128 stands for zero in the data rows.
Here is a table of points, one per row:
[100 142  85 145 111 143 106 114 174 119 117 160 147 139 138 166 172 146
 146  92 101 125 109  88 103  99 178 119 116  96 127 165 137 132 131 106
 107 108 124 142 152 157 140 104 135  86 173 147 175 108 173 132 144 141
 170 158 109 139 112 102 141 121 160 165]
[113 154 167 127 133  95 110 112 146 118  92 110 155 141 125 109 190 134
 149 154 159 151 133 155 109  74 160 178 150 134 111 100 123 187 120 122
 147  67 104  88 102 115 128 129  89 132 116 132 116 126 140 128 143 157
 169 157 157 153 129 110 108  79 139 127]
[109 139 145 138 109 109 141 155 150 105 139 106 128 133 189 149 107 104
 123 137 116 101 147 117 113 106 105 126 106 121 171 112 128 180 143 145
 146 132 124 120 180  98  95 157 120 147 131 130 188 101 137 110 117 114
 125  88 121 124 103  96  96 103 108 120]
[ 87 100 110  89 149 122 172 109 143 122 159 151 113 150 154 129 115 122
 131 116 171 133 113 121 105 125  57 151 163 153 111 142 104 101 103 174
 128 110 156 141 126 111 133 143 151 137 104 123 129 159 145 136 105 151
 119 131 152 103 102 121  60 142 138 134]
[192 105 158 122 137 152 141 178 161 143 119 152 126 145  73 111 113  73
 133 150 141 148 102 104 104 141 166  97 127  98  90 140 116 139 123 118
 153 177 153 160  89 114  95 105  95 118 123 132 110 113 117 142 148 146
 133 148 170  88 144 144 125  98 113 134]
[ 83 125 106 115 143 120  91  89 117 167 132 123  98  99 164 105  86 108
 136 133  93  83 114 145 160 166 132 128 133 143 141 146 112 165 174 144
 135 112 132 116 129 110 129 133 140  95 100  95 131 110 163 141  93 148
 124 144 111 127 171 138 121 106 160 136]
[180  91 118 112 122 104 106 144 152 128 146 109 131  92  83  92 114 129
 125 111 156 176 122 157 162 101 145 118 143 167 121 175 100 134 103 136
  69 163 112 174 118 163  99 142  92 152 113 167 113 133 110 191 155 107
 139  90 125 121 136 103 122 165 132 118]
[102 181 102 102  93 145 139 100 121 127 119 142 127 144 133 163 131 132
 165 142 155  94 139 157  98 130 100 138 116 136  81 175 112  93 113 110
 163 118 137  94 137 117 119 126  83 177 144 113 122 100 143 115 139 148
 144  96 120 139 148 146 146 104 138 119]
[115 147 146 168 135 132 136 142 145 116 111 154 111 108 157 139 102  92
 118 150 132 106 133  96 139 136 135 118 119 155 150  84 134  99 130 161
 105 131 113 190  80 149 150 182 117 170 128 119  78 145 100 132 124 120
 148 137 147 150 144 133 135 146 128 145]
[146 141  93 138 119 135 127 140 165 155 125 128 147 118 149 145 148  82
 142 133 125 182 127 130 111 112 106 162 128 107 130 167 132 126 157  99
 135  93  92  64 128 142 113 157 139  93 134 158 125  87 122 127 124 126
 210 143 101 103 159 136 151 132 111 118]
[142 119 151  90 108 119 127  94  94 118 117 162 131 149 141 115 139 129
  93  79 138 102 169 112 146 133 149 113 106 163 131 137 107  77  89 150
 156 107 132 132 133 163 138 106 123 102 115 129 142  81 114 119  72 129
  84 122 152 113 141 104 130 144  87 111]
[ 90 186 153 156 145 112 145 124 143 177 132 116 112 164 151  97 165 107
  97 139  92 112 100 150 145 133 103 103 155 109 124 141 125  93 115 116
 104 141 135 121 129 127 187 107 123 137 126 110 119 152 127 118  90 100
 128  86 127 114 105 161 123 125 145 111]
[175 107 157 107 115 118 166  88 110 160 153 115 152 146 112 144 150 133
  85 121 100 121 134  96 125 111 156  81 136 160 112 113 110 151 141 109
 117 151 164 148  89 103 112 108 102 136 113 181 144 115  85 122 195 127
 128 170  97 132 151 124 121 158 116 131]
[134 110  98 160 102 128  92 157 106 100 132 106 132 148 154  96 150 121
 173 104 112 136 135 128  96 165 124 153 126 100 116 107 129 151 141 140
 133 122 153 118  91 119 158 133 103 168 155 128 162 105 112  93 128 112
 118 137 115 111  99 142 170 152 161 177]
[124 161 119 122 160 121 127 107 120  92 150 163 114 125 110 105  99 156
 148 136 167  79  58 103 127 159  83 156 162 121 173 131 144 152 124  70
 118 109 126  98 136 149 124 122 139 123 137 143 107 114 119 119 128 119
 135 126 143 133 119 135 150 130 107 123]
[147 103 165 165 186 203 150 120 140 158 168  91 128 112  91 133 104 161
 108 110 153 155 143 106 120 143 156 118 119 142  92 157  99 119 121  82
 157 143 150 148  91 146 162 122  96 180 140 159 160 117  95 144 103 135
 138 138 133 164 135 102  91 128 107 138]
[169 118 154 119 169 170 146 137 118 138 112 141 167  85  95 163 132 144
 105 161 141 126 124 126 155 136 154 122 115 141 146 138 128 113 117 160
  82 156  99  94 133 146 112 137 140 162  93 130 153 146 133 149 143 159
  93 113 139 103 124 101 145 124 137 159]
[189 126 112 143 139 102 122 147 148 126 167 133 114 110  90 150  93 105
 148 135 128  97 136 141 155 115 115 126  78 152 111  76 115 110 136 138
 123 149 146 151 142 151 137  96 148  97 139 151  67 163 128 143 148 185
 124  97  92 149 111 112 133 103 128 146]
[ 84 109 148 136 133  90  97 101  84 111 160 128 117 112 127 128 105 112
 144 135 193 138 133 132 104 109 110 131 105  75 109 141 138 143 141 151
 145 161 113 104 175 118 172 107 128  98 146 119 124 123 132 136 146 115
 111 114 113 120 138 169 156 158 139 136]
[132 152  79  89 125 124 105 123 110 125 118 120 113 122 143  95 163 158
 135 155 122 146 120 130 136 117 171 168 113  88 141 118 157 150 124 148
 167  79 117 135 180 105 117 114 137 142 112 190 122 140 131 115 109 126
 175 118 136 126 148 154 103 118 135 132]
[113 140  91 131 144 127 181 132 121 128 124 181 153  84 108 114 135 148
 108 116 164 138 133 143 163 131 151 133 151 146 131  87 152 109  95 120
 172 154 112 155  84 147 116 112 139 154 138  96 116 110 106 124 142 150
  94  97 117 137  97 157 100 112 120  85]
[123 132 134 151 105 114 132 153 125 109 148 128 118  98 121 126 148 118
 136 129 149 128 181 153 154 166 146  80 119 131 145  63 112 126 140  84
 116  98 139 137 129 110 137 111 148 125 114  84  94 151 145 128 133 109
 114 146 103  90 127 114 111 135 106 153]
[138 121 108 161 145 127 107 128 161 128 123  75 154 121 132 123 159 140
 145 101 104 132 112 117  84 149 126 150  93 138 205 167 153 104  94 119
 125 116 126  91 170 109  95 132  89 107 131  98 121 112 167 117 163 121
 132 168 131 154 138 136 131 124 160 110]
[143 140 145 122  87 138  99 172 130 164 132 126 128 112 120 158  97 140
  68 129 110 138 131  64 126 123 155 104 141 117 115 125 120 110 115 174
  86 131  89 122  96  91 114  81 135 103 138 134 144 161 111 146 105 103
 110 152  96 153 120 100 155 135  84 120]
[105 116 166 139 123 102 158  99 112 156  56 109 150 141 119 128 132 152
 120 119  97 107 145 144 107 145  96 160 136 115 145 107  95 140 157 123
 127 152 159 170 137 124  79 151 174 122 131  96 134 160 113 146 120  74
 116 119 158 129 144 126 154 125 114 148]
[134 133 109 142  82 170 130 113 108  89 157 107 134 178 164 116 116 156
 103 137 115 126 168 139 170 149  93 112 161 136 124 169 153 112 171 126
 147 169  91 130 135 129 118 139 150 138 137 108 115 160 144 113 137 105
 127 152 183 136 104 148 112 112 146 143]
[103 151 124 141 156 134  79 133  81  96  95 107 127 127 161 148 139 146
 179 146 111 129  99 152 110 132 121  95 119  92  95 119 165 133 113 139
 138 140 160 109 117 150 139 146 139  85 115 133 144 130 123 120 164 156
 158 143 114 107 107 131 136 162 105  69]
[115  88 141  98  98 148 105 142 120 145  81 124  63 185 121 155 134 137
  93 143 113 134 115 162 117 118 104 134 173 114 137 122 173 109 125 109
 119 130 104 125 147 157 121 159 149 111 146 127 130 124 145  84 114 131
  62 131  98 157 111 125 126 150 146 135]
[142 102 137  93 136 113 158 162  75  95 107 133 149  90 127  92 108  99
 130 117  92 130 140 146 116 117  97 104 144 148 114 125 145 146 142 124
 138  94 137 132 170 129 155 136 170 144 156  90 117 140 150 111  87 119
 130  94 146 138 144 127 131 126 137  96]
[112 104 119 118 131 121 147 128 159 125 148 141 101 165  88 146  92 155
 155 109  89 165 126 126 181  97 146 162  87 141 140  90 120 135 139 142
  85 128 141 130 112  88 145 146 150  98  93 115 139 151 109 138 122 106
  81 126 132 125 130 144 154 125 132  98]
There is one direction along which these points spread out most. Take the direction at right angles to it along which they spread out most. Go by this last direction. How far along it is each point below, from 0 to 99? 50 is the average, and the first point above lies past it. One standard deviation of the points above along it is 16.
[112 104 119 118 131 121 147 128 159 125 148 141 101 165  88 146  92 155
 155 109  89 165 126 126 181  97 146 162  87 141 140  90 120 135 139 142
  85 128 141 130 112  88 145 146 150  98  93 115 139 151 109 138 122 106
  81 126 132 125 130 144 154 125 132  98] -> 38
[142 119 151  90 108 119 127  94  94 118 117 162 131 149 141 115 139 129
  93  79 138 102 169 112 146 133 149 113 106 163 131 137 107  77  89 150
 156 107 132 132 133 163 138 106 123 102 115 129 142  81 114 119  72 129
  84 122 152 113 141 104 130 144  87 111] -> 37
[115  88 141  98  98 148 105 142 120 145  81 124  63 185 121 155 134 137
  93 143 113 134 115 162 117 118 104 134 173 114 137 122 173 109 125 109
 119 130 104 125 147 157 121 159 149 111 146 127 130 124 145  84 114 131
  62 131  98 157 111 125 126 150 146 135] -> 33
[105 116 166 139 123 102 158  99 112 156  56 109 150 141 119 128 132 152
 120 119  97 107 145 144 107 145  96 160 136 115 145 107  95 140 157 123
 127 152 159 170 137 124  79 151 174 122 131  96 134 160 113 146 120  74
 116 119 158 129 144 126 154 125 114 148] -> 29
[100 142  85 145 111 143 106 114 174 119 117 160 147 139 138 166 172 146
 146  92 101 125 109  88 103  99 178 119 116  96 127 165 137 132 131 106
 107 108 124 142 152 157 140 104 135  86 173 147 175 108 173 132 144 141
 170 158 109 139 112 102 141 121 160 165] -> 80
[134 110  98 160 102 128  92 157 106 100 132 106 132 148 154  96 150 121
 173 104 112 136 135 128  96 165 124 153 126 100 116 107 129 151 141 140
 133 122 153 118  91 119 158 133 103 168 155 128 162 105 112  93 128 112
 118 137 115 111  99 142 170 152 161 177] -> 56
[113 140  91 131 144 127 181 132 121 128 124 181 153  84 108 114 135 148
 108 116 164 138 133 143 163 131 151 133 151 146 131  87 152 109  95 120
 172 154 112 155  84 147 116 112 139 154 138  96 116 110 106 124 142 150
  94  97 117 137  97 157 100 112 120  85] -> 38
[132 152  79  89 125 124 105 123 110 125 118 120 113 122 143  95 163 158
 135 155 122 146 120 130 136 117 171 168 113  88 141 118 157 150 124 148
 167  79 117 135 180 105 117 114 137 142 112 190 122 140 131 115 109 126
 175 118 136 126 148 154 103 118 135 132] -> 62
[175 107 157 107 115 118 166  88 110 160 153 115 152 146 112 144 150 133
  85 121 100 121 134  96 125 111 156  81 136 160 112 113 110 151 141 109
 117 151 164 148  89 103 112 108 102 136 113 181 144 115  85 122 195 127
 128 170  97 132 151 124 121 158 116 131] -> 68
[180  91 118 112 122 104 106 144 152 128 146 109 131  92  83  92 114 129
 125 111 156 176 122 157 162 101 145 118 143 167 121 175 100 134 103 136
  69 163 112 174 118 163  99 142  92 152 113 167 113 133 110 191 155 107
 139  90 125 121 136 103 122 165 132 118] -> 64
[143 140 145 122  87 138  99 172 130 164 132 126 128 112 120 158  97 140
  68 129 110 138 131  64 126 123 155 104 141 117 115 125 120 110 115 174
  86 131  89 122  96  91 114  81 135 103 138 134 144 161 111 146 105 103
 110 152  96 153 120 100 155 135  84 120] -> 54
